One turn moves every row onto another: examples first, then more rows asked
q748: [ -9   0 -10   1   3  -6  16  15 -22 -15  11  13  -1   0 -15   8   5 -16
  -2  10  11   0   4 -16   4 -22]
q776: [ -5   3 -14  -2   3 -11  18  -2  -8  -5  -7  -1  13  10   2   4  20  -5
   9  17  10  16  -1  -9  -2 -33]
q957: [ 18  25 -23 -15  18  -5  19   4   2   3  -7  -8  -2  14  -4  12   7 -21
   5  11   6  20   8 -13   8 -13]
q245: [  2  -9   4 -13   9   6  12   4 -10  -1   7  -3 -18 -15  -6   6  10 -14
  -2   8  -1   2 -13  -7   6   4]
q881: [ -1   3 -16 -13   6  -8  17  18  -6   0  14 -20  -1   3  -8  -2   9  -4
  14   8  10  17   3  19  16 -19]
q501: [  3  -2 -10 -15   4 -12   7  16   7  -8  -2 -13 -14  11  10   5  -9  -7
  -3   7  16  17  -5  -3  21 -21]
q390: [  4   9 -13 -13   3  -2  17  23 -12  -2  14 -25   2   5 -15   1   9  -9
  11   9  10  20  -2  15   7 -20]
q560: [  6   0  -5 -15  -1  -2   8  11 -11 -11 -12   3  -6   0   3  21  -2 -12
 -19  23  11  12 -20 -13  10 -15]
q901: [  0   5 -17  -6   2 -20  20   3   1  -6   0   2   4  12   0   5  19  -4
  20  19  10  15   0 -11   0 -29]
q170: [ 20  19 -17 -17  17  -6  13   2   5  -2   0  -9  -3  14   0  24   4 -21
  12   9  11  14   9 -12  10 -22]
q142: [ 17  -9  -7 -14  -1 -10  11  21   2  -3  -3 -11  -9   7  12   7  -1  -7
   0   9  12  20  -7   6  23 -14]
q84: [  8   7  -6 -24   5  16  15  10   3  -1  12 -13   5  -8   1  20   6 -10
   0  -8  20   8 -12   0  18  -9]
q735: [ -6  -9   3  -5   5  -9  23  16 -16  -8  14  13  -9  -2 -13   7  12 -12
  11  18   4   3   0  -9   4 -21]
q593: [ 21  10  -6 -23   6  14  21   5   7   2   7 -16   2  -8   1  10   9  -8
 -11   6  15   9 -12 -10  14   0]
q366: [ -1   2 -11   2   7  -8  16  -3  -7  -9  -4 -12   1   8   0  11  19  -6
  17  14   8  10   6  -5  -3 -36]
q900: [  9  -2  -2 -18   2  -7   3  15   4  -2  -4 -15 -13  13  10   0  -5  -8
   1   2  14  20  -5   3  12 -23]
q596: [ -7  21 -16 -15   2 -13  18  14 -12   1   6 -10  -3 -17 -27   7  20  -8
  10   8   0  14   1  -5   4  -6]
q946: [ -6 -10  -1   0   3 -11  21  24 -18 -11  12  10  -5  -3 -10  12   3 -17
   2  12   5  11   3 -16   9 -19]
q303: [ -1  -6  -1   7   1  -6  21  17 -18 -15  15  -1  -7  -9 -13  11  10 -11
   1   9   5   5  11 -15   3 -19]
q632: [  9   7  -3 -19  -1   4  15   4 -18  -3 -12  15   2 -10 -16   5  28 -12
 -13  10  11   2   2 -12   8 -11]
q764: [  4  18 -16 -15  -2 -16  14  16 -17   2  -3 -10  -4 -13 -25   4  21 -12
   8   4   0  17   2 -10  -5  -5]
q255: [ 21  20 -29 -16  12  -5  22   4   7  -3   0 -11   3  15   0  14   8 -15
   5  18  15  18  -2 -10   8 -10]
q307: [  0  19 -11  -5  -2  -9  16  12 -15  -4  -4  -7  -9 -13 -26   2  26 -12
  15   7  -1  16   2  -8   5  -9]
q389: [  8   5  -3 -27   0  -3  17   9 -16   2 -15  14   7  -7 -11  11  25 -11
 -12   8  14   4   1  -8  -4 -13]
q205: [  0 -13  -7 -12   5  -1   0   2 -13  -2   3   5 -12 -12   4   6   3 -17
   0  -6   5   1  -7  -5   9   0]
q804: [ 10  11  -1 -20   5  -2  16   3 -21   4 -14  13   3  -6 -11   7  22 -11
 -12  23   3   3  -2  -6   2 -17]
q62: [ -2  14 -17  -1   4  -7  18  -2  -4  -5  -9  -4   7   9  -5  -1  24  -5
  12   6  14   7   8  -8  -2 -31]
q839: [ 14  11  -6 -25   2  10   9  -2   9  -3  14  -9  10  -5   0  26  12 -11
  -7   0  15  11  -7 -10  11  -6]
q112: [ 14   0 -11 -18   0  -4   4  10   3  -5  -2  -8 -10   9  13   6  -5  -6
   6   3  16  23  -8   1  23 -24]
q651: [  1   2  -6 -24   4   2   5  13  -5 -12 -10   7 -10  11  -3  24  -3 -17
 -18  14  17  13 -14  -9   3 -15]
q24: [  9 -11  -6 -10   5   2   5  -1 -11  -3   8   0  -7 -13  -3  10  15 -18
  -6  -1   2   4   3  -2   4  10]
q737: [  4  13  -4 -26   7  -7  18   4 -12   5 -16  12   0 -15 -11   8  23 -12
 -10  10  11   0   5 -12   4  -9]
q547: [  5   7 -14 -14  -1  -4  16  21   0  -2  12 -18  -1   7 -15  10  17  -4
  14  13   3  24  -6  19  14 -12]
q63: [  6  24  -7 -16  -1 -14  16  13  -7   5   1  -3  -7  -7 -26   5  24  -5
   9  11  -8  17   3  -9   5 -12]
q448: [  5  11 -14  -9   3  -1  19  19  -9  -5  11 -17  -2   4 -11   6  11  -9
  23  10  11  24  -1  16  16 -24]
q515: [ 12  27 -25 -13  16   1  18   8   6  -2  -4 -15  -8  10  -8  18   6 -19
  13   0  12  14   4  -8  10 -11]
q126: [ 10  14  -4 -24   5  16  20   8   8   2  12 -16   7  -5  -7  19  12  -7
  -8   0  10  16 -11  -8  16  -7]
q747: [  1 -17  -1 -14   9   4   7   4  -8   3   3  -3 -12 -10   1   6  13 -16
   1  -2  -2   9  -6   3  10   6]
q641: [ -3   3  -9 -23   8   3  11   5  -5 -11 -14   6  -3   6   1  21   2 -14
 -21  20  20   5 -12  -8   9 -16]
q667: [  8   2 -12 -21   2   7   3   5  -9 -13  -8  10  -7   7  -1  20   0 -16
 -19  14  15  12 -15 -12  15 -12]

q632 moves to q307
q303 moves to q366
Now these:
q651 moves to q389
q62 moves to q515
q547 moves to q142
q901 moves to q255
q776 moves to q957
q641 moves to q737

One turn moves every row onto another: examples first, then more rows asked
q194: [ -7 -10 -10   4   9   2  14   8  16  -1   9  -4 -17  -1  10   5   3  11
   7 -24  -2  -2 -19   2]
q9: [ -3   3 -12   0   8   6   1   8   8   3  16 -10 -10   0   7 -19   4   2
 -18 -24  15 -19  -7  -5]
q953: [-10  18   2 -13  -8   6  -2   0   8  12   6 -10 -14  -3  11 -11   5   7
  11  -3 -15   0 -13 -10]
q697: [ -7  -1  -3 -24  -6  -5  14  -9  28   7   0   3   0   1  -4  -5  10   3
 -16 -10   0 -12  -3 -10]
q418: [-16   4   0  -7   5   6  28   3 -15   7  -4  -6  -3  -4   5   3 -10  -6
  -8  -5  -7  -9  -7   3]
q845: [ -4  10   5  -8 -14  -1   0   2  10 -15  -6   2  12   0  -7   3 -15   7
  -1  -1  -2 -12 -13  -1]
q458: [-10  -8  -2   8   2   2  28   9  -3  12   6 -13   2  -4  -7   9  -9  -2
   4  -1   4 -13 -14 -11]
q824: [-10  -8 -13 -10   3  -8  15  -2  27   5  -2  -6  -3  -5  19   2  14   8
   4  -3  -3 -13 -17 -11]
q105: [-17   8  12   5   4  -4   4 -21   4   9   2  -1   8  -9   2  -3 -16 -14
 -11 -11   3 -13 -12   2]
q219: [-10   5   1  -6  -8  -7  -1   4  16 -16   3  -3   4  -1 -19  -2 -10  14
   1  -1   5 -17 -11  -2]
q783: [-12  14   8  -3  -3  -2   0  -2  15  14   6 -18  14 -19   5   4 -14   6
  -7 -16  -5  -1 -23   4]
q331: [-26  -2   4 -10  12  -4   7 -20  15   8   9  -9  14 -18   4  -9  -8   2
 -12  -6   3 -15 -11   3]
q201: [  5  14  13   1   6   4   3  -5   1  -4   8  -8  -6 -23   6   7  -5  -7
  13  -8  -1  -3  -1  -2]
q61: [ -7   5   2   0   7  -1  13   7  -1  11  11   2   4   2   1 -10   0   5
  -1 -15   0  -8  23  -9]
q736: [ -4   3  -3  -5  -8   6   1  -9  13   3  11   2  -4 -15  -3  -5 -19  12
  -7   3 -24  -8 -11   2]
q427: [  9   7  -4  -6   6  13  -6 -16   3   2  -8   2   0   4  -2   3  11   1
 -16  -6   3  -4  -3  -9]
q234: [ -2  13  -2  -2  -8   0  -2   2  11  11   2  -7  -4 -13   4  -6   7   6
  15   0 -17   2 -17 -16]
q108: [ -8   7  10   0   8   6   1  -1   9  -2  16 -20 -11 -24   3   5  -2  10
  14  -3   9 -10   0  -8]
q281: [-17 -11  -8 -14  13  -1  31   6   1   6  10 -13   1 -10  -7  -6  -1   3
   0  -5  -3 -13  -7   4]
q927: [-11  -5 -10   0  10   7  14   7  10  -4  -2  -1 -14  -6  19   3   3  12
   2 -23  -7   0 -15   7]
q772: [  5   2   1   2   2  14   3   8   3   2  -1 -18  15  -8  24  -8  -3   2
 -17  -6  -5   0  -8  -6]
q425: [  6   7 -14   0   7  -5  -1  -3   7   4  -3   6  11 -11   4  -5   0  -5
 -14 -21  15 -19 -19 -12]
q880: [-12   4  -3   6  -3  -4  10   0  15   8  -6  -4 -21   9  16   4   7  -1
   6  -7   6 -18 -12 -11]
q93: [  3   2 -10  -6   1  16   3   7   7   7   5  -8  11  -4  26 -10   0   3
 -20 -19   7 -13 -14  -9]
q218: [-13   6  -2  -2   5   3  13   5   0  13   9  -5  13  -4  10   3  -3  18
 -10  -6  -2  -5  15 -20]
q195: [-10  15  -5  -6  -1  -5  -3   1  11   8   9  -9 -18 -12  -4 -14  10   9
  11  -3 -14  -1 -12 -10]
q527: [-22  -5  11  11   4   0   4 -12  16  13   6 -10  10 -11  -2  -7 -11  -3
   1  -6  14 -22 -10  -6]
q663: [-13   2  -3  -2 -10  -3   8  -1  24  10  -7   0  -5  -1  -8   3   7   9
 -13  -2  11 -19  -3 -23]
q284: [-12   8   4 -22  -9  -1   1   0  14 -16   3  -3   5   5  -6  -5 -12  14
  -3  -3   0 -14 -10   5]
q87: [ -3   6  -9 -17   5   7   1  -4  11   8   1  -3  11  -2  19  -8  -1   3
 -16 -20  17 -22 -18 -10]
q714: [ -8  12   8   7   1  -9  -1   2  16  11   8 -13   4 -19 -11  -8 -10  -3
   3 -22   0  -6 -16  11]
q850: [-18  -9  -4  -7  13   2  23   3  10  -2  20 -17  11 -10  -8  -2  -2   4
  -3  -1   0 -11   1   8]
q264: [ 10   2 -19  11   7  -2   0   6   6   2   8  -3   6 -15   4  -7   3  -3
 -20 -20   7 -12 -16 -13]
q37: [ -5   9   2  -6 -10   0   9  -5  15   6 -19  13  -2   0  -1  -4   6  -6
 -13  -9   0 -13   2  -9]
q608: [ -7  -1 -10  10   5   3  12   5   7  -2   1  -2 -17  -4  14  14  -2  10
   0 -21  -4   1 -21  -2]
q985: [-24  14  11  -2   0   4  -2   5  15  12   4 -21   2 -16   3 -11 -10  11
  -1 -18   4 -11 -11  11]
q613: [-11  -2   3  17   1   5  19   6   1   4  12 -14   9  -3  -7  13 -12  -4
   0   1   6 -11  -4  -5]
q924: [-10  -4   0  -2 -10  14   0  -2  18   6  12  -3  -6 -11  -2 -11 -16  19
   2   5 -15 -16  -7   0]
q637: [ -3   0   2  -4   9   6   3   8   8   1  19 -25  -9   5   8 -23   1   2
 -14 -14   5  -8   0   2]
q703: [  6  -2  -4   2   6  13  -6 -10  12   5  -1  -5  -4   7 -10   0  13   7
  -6  -4  14 -12  -2 -16]
q725: [ -7   7 -13  -5   6 -16  12  -8  11  -1  -8   5 -17  -4  13   0  11  -6
  -5 -10  -9  -9 -12  -1]
q18: [ -3   2   3   7 -11   7  -1  -4  12   5  12   3 -13  -6  -9  -9 -20   7
   2   0 -16 -14  -7   2]
q279: [  8   1  -9  18   9  -8   0   8   6  -1  12 -18   0 -14  -5  -7  -1   0
 -17  -8   1  -1 -10 -11]
q536: [  2  -3  -7 -17  11  15  -4 -14  14   2   0  -5   2   2  -2  -5  17  12
 -12  -5   6  -8  -1  -8]
q19: [  0   4  -5  -3   7 -11  15   0   2  12  20   0  11  -3  -3   3  -2   6
  -9 -13  -6   0  11 -17]
q224: [-16   9   2  -4   6   7  21  -2  -9  -2   5  -8   7  -5   5   5 -11  -7
 -13  -3  -7  -6   2  12]
q532: [ -7   7 -12  -4   9  -1  -2   0  10   5   5  -3  -4  -3   2 -14   2   3
 -12 -22  25 -28 -12 -10]
q902: [ -3  10   9 -19   9   5   6 -10   9  -3  19 -17  -3 -23  12   6  -2   6
   6  -6  -3  -1  -4  -1]

q985 moves to q714
q284 moves to q219
q279 moves to q772
Now these:
q194 moves to q608
q19 moves to q218
q234 moves to q953
q613 moves to q224
q87 moves to q532
q9 moves to q264
q703 moves to q427
q902 moves to q108
q281 moves to q458
q37 moves to q697
q924 moves to q18
q880 moves to q725
q527 moves to q105

